Named turns come first, each shown by rows before and after it. Which turns, in which order, take the first row of each pair that follows to the second? Write the first one first, as in the answered first pair.
K788:
[ 11 -18 -17  -9  13 -16   2 -10 -31  -7] => [  9 -15  -4 -10   8 -14   4 -34 -23  -8]
[  1 -10  -2 -13   4  12   6   7 -18  -7] => [  1  -7   4 -14   3  13   8  -6 -17  -7]
[-21  -2  21  25 -10   1  -4   3   9   3] => [-19  -3  14  24  -7   1  -5  18   6   5]
K194:
[ -9   0  12   0 -13   9   2 -10  -7  -7] => [  4   4   6 -14 -11  14   1   3  14   2]
[-19  -1  22 -13  -3  -1  10 -15  -9  -8] => [ -2   4  15 -29   2   4   8  -1  15   5]
[-42  -7  20  26   1  -9 -17  24 -41 -25] => [-23   4  54 -14 -20  35 -12   8 -18 -19]
[  2   9 -16   3  -1 -12  -1  20  12   2] => [-14   4  -7  18  -4 -16  -2   5 -11  -9]
K772:
[-16   0  14  14  -7  -4  -4  -8  -4 -12] => [-15   5  10  17  -7  -3  -8  10   6  -8]
[ -7   4 -12 -13  -7   2 -26  -1  -6  -5] => [ -6   3 -12 -13  -4   4 -26  -4  -7  -6]
[ 23   3 -23 -21  16  -4  -1   3  22  11] => [ 26  -5 -20 -28  18   0   3 -14   9   7]
[ 11  10  -8  -9   8  -5   2 -20  18  10] => [ 11   9  -8  -6   8  -6   1 -19  18  10]
K148:
[  4   2  17  -3   0 -16  10 -19  18   2] => [  4   3  12  -1   2 -19   8 -17  21   2]
[  3  16   9  -7 -10  17  -5  21  25   7] => [-18  16  18  17 -19  11  -6  11  11  -4]
[17 -6  3 -8  1  6 -8  0  2  4] => [ 0 -6 11 12 -5  0 -9 -9 -9 -4]
[  6   1  -1 -10  -3   1  -2  -7  15  -4] => [ -6   1   8   2  -7  -3  -1 -12   6 -11]
Now pairs of rows:
Each pair is 2 to 3 turns apart.
[-14  18  20  27 -21 -10 -14   7  11  -5] => [-17  16  22  24 -24  -3 -14  15  -1  -8] : K788 then K194
[ -4 -15 -16   8  13 -22   3 -27   9  14] => [  0  -8   3 -10  -1  -1   9 -39  17  15] : K194 then K194
[-26   3   1  42  -5 -20 -14  20   9   7] => [-19  10  34  18 -30  20  -8  16  11   6] : K194 then K788 then K194
[ -3   6   0  15  -6 -10  -5  12   4   3] => [ -2   2  -7  16   0 -16  -4   8  -5   2] : K194 then K148 then K194
[  3  -5   1 -17   7   6   1   2  -9  -6] => [  3   3   5 -19   4  10  -1   5   6  -1] : K148 then K194 then K194
[ -3  13 -19  20   0  -5 -16  59  18  13] => [  0  21  29 -10 -29  40  -6  27  23   9] : K194 then K194 then K194
[ 23   4 -35 -12   9 -23  -3  34 -20   0] => [ 34  14   4 -45 -14  20   6  10  -7  -1] : K194 then K194 then K194
[-22   4  19  30 -12   1  -1  23 -19 -17] => [  6  16  16  -4 -15  18  -3  41  20   1] : K194 then K194
[-26   7   3  40  -7 -31  -5  -3   3  -7] => [  4  20  13  -5 -20   8  -5  28  38  10] : K194 then K194 then K788
[  6 -15  -6  11   1 -14  -7 -25  -2   4] => [ 12 -16  -8   0   3 -10  -5 -23  -4   4] : K148 then K194 then K194
[  0  -2 -24   1  20  -7 -12  27  19  14] => [-26  -5  25  10  -6  18  -3 -19 -17  -9] : K194 then K194
[-22  22  30  15 -19   2  -2 -21  15  -9] => [ -5  24  -9  13   0 -21  -9  14  40   7] : K194 then K194
[ -9  28   9  21  -2 -15 -17  20  36  13] => [ -2  11 -21  21  23 -30 -12  32  10  14] : K194 then K148 then K194
